(in the rows, 128 means zero)
The same turns and mirrors carry the whole set onto itself, and each row onto the other rows of its family. Which rows share a family with each named row? Give them in list order.
These 40 rows form 5 families of 8 rows each.
vid: 138 137 156 121 104 129 174 137 122 133 130
gutim: 129 126 173 98 118 114 126 142 118 129 119
Pel: 124 139 175 145 130 129 132 149 104 142 130
zel: 129 143 161 104 134 141 143 119 122 167 134
movi: 126 146 125 144 136 141 152 118 125 141 138
ravo: 142 139 150 118 109 122 170 144 112 137 127
Vurov: 137 117 172 105 121 115 125 133 108 131 116
duz: 117 139 179 144 126 132 137 139 110 146 120
vagu: 116 128 143 128 147 126 109 115 120 144 131
nur: 128 133 156 104 136 129 145 124 124 170 142
Zofo: 118 145 178 147 128 122 137 139 113 140 130
povuf: 136 125 125 95 129 129 145 112 122 125 141
gik: 120 137 143 124 148 127 104 120 117 136 127
Dip: 114 140 174 150 129 125 137 142 116 139 128
tol: 125 140 162 104 138 137 145 125 124 169 131
Tur: 122 153 125 138 131 140 151 125 122 135 147
gunol: 133 139 154 113 99 128 167 141 116 127 127
lir: 117 128 148 126 144 134 105 114 121 131 138
dobo: 135 129 128 92 128 120 145 110 119 120 135
suzud: 117 133 142 122 148 125 104 122 121 135 126
bana: 139 128 123 91 123 130 139 116 127 129 130
vur: 133 128 140 137 123 124 129 132 107 99 130
zor: 119 128 146 139 117 117 129 131 115 100 128
givo: 124 149 132 145 136 146 149 125 118 136 149
Vome: 131 140 150 103 128 137 148 128 122 170 131
mifu: 139 139 152 120 108 125 173 143 110 126 135
vob: 129 129 136 138 115 116 133 135 120 100 127
Zepe: 126 124 165 93 123 111 124 135 110 131 116
tobe: 130 135 160 104 135 135 149 132 121 169 144
Kurub: 129 148 129 146 135 138 152 115 124 138 139
Viko: 141 137 158 118 101 125 170 136 123 131 134
Ligif: 132 130 173 96 117 114 122 139 115 130 122
kul: 122 144 131 150 123 144 152 123 126 141 143
daros: 145 130 123 96 122 129 136 116 125 129 132
vena: 131 130 117 99 121 123 138 119 128 125 138
geb: 136 117 167 97 122 113 128 138 108 130 124
morog: 132 132 139 139 116 112 129 135 118 101 129
dadar: 121 127 148 121 148 135 104 119 117 139 137
Kan: 126 141 172 149 126 133 130 148 112 147 131
ser: 130 135 143 136 115 128 131 135 107 98 125

Which other rows belong to the same family as Zofo? zel, gik, Kurub, Viko, Ligif, daros, morog
Which other rows belong to the same family as duz? vagu, gunol, zor, Vome, Zepe, kul, vena

The same turns and mirrors carry the whole set onto itself, and each row onto the other rows of its family. Which rows share a family with each named row? Give them in list order.
These 15 rows form 5 families of 3 rows each.
kone: 134 147 123 125 106 145 145 127 131 115 165 123 111 115 125 137 155 121
 131 131 102 121 152 142 142 111 110 129 136 138 134 150 112 151 118 105
 128
neb: 130 121 156 122 137 119 108 149 118 146 123 135 122 114 111 145 122 136
 132 130 154 128 138 115 137 131 134 115 119 155 132 148 130 144 149 123
 126
Gir: 155 154 107 133 125 148 131 130 137 137 164 106 126 128 115 125 145 144
 129 129 95 118 108 140 154 136 113 134 140 139 153 126 134 149 128 117
 142
Buvit: 95 134 114 117 103 112 115 112 147 138 130 107 134 116 126 122 138 138
 116 141 135 136 126 129 122 144 124 164 133 128 118 120 139 122 119 159
 125
Takol: 118 150 103 106 106 125 111 128 152 131 145 117 125 138 122 122 131 153
 141 128 130 131 95 110 128 143 118 158 125 148 129 113 146 124 139 146
 131
kap: 130 143 136 133 135 160 123 131 123 150 156 116 122 108 120 146 145 132
 121 117 125 121 140 138 159 132 108 125 130 148 133 154 127 170 112 126
 137
kadu: 119 132 132 126 105 115 125 149 130 128 121 132 109 119 121 153 134 129
 147 145 138 109 149 109 123 120 132 114 124 133 116 140 129 122 158 100
 120
Gozi: 148 134 141 111 133 121 113 140 125 144 110 121 126 130 131 132 113 122
 127 152 120 122 143 128 135 134 126 120 114 134 125 131 138 116 155 84
 119
figo: 137 135 118 141 128 132 139 119 127 133 150 96 134 105 119 124 152 128
 99 139 100 127 146 156 147 137 120 133 144 121 142 137 127 147 110 122
 130
Dosal: 107 146 124 114 76 124 117 123 145 130 138 135 113 115 117 126 141 132
 140 151 125 125 123 127 117 110 124 167 143 145 132 139 128 134 133 155
 123
sirim: 126 123 129 125 140 92 122 133 118 121 120 114 137 110 121 131 134 128
 119 146 138 133 150 119 135 142 141 116 114 126 123 132 132 118 147 103
 114
fimod: 120 141 125 88 99 128 108 126 145 136 121 118 118 134 129 116 118 135
 113 144 123 143 116 126 113 130 114 172 129 145 125 129 153 115 130 142
 114
Limu: 153 137 121 117 139 109 120 146 127 120 139 123 128 134 116 128 127 142
 143 134 126 127 118 109 140 139 133 113 113 146 140 123 135 124 163 95
 124
Mafu: 143 157 114 116 123 161 127 122 129 140 147 103 123 120 133 124 138 123
 107 140 90 123 134 148 150 129 99 148 132 132 132 144 145 142 113 104
 123
Zif: 103 137 135 105 113 134 106 128 134 138 145 130 120 114 117 131 134 141
 124 121 150 144 119 118 131 130 115 160 126 162 128 148 139 150 118 167
 123

Which other rows belong to the same family as Takol? Gir, Limu
Which other rows belong to the same family as Zif? neb, kap
Which other rows belong to the same family as Buvit? figo, sirim

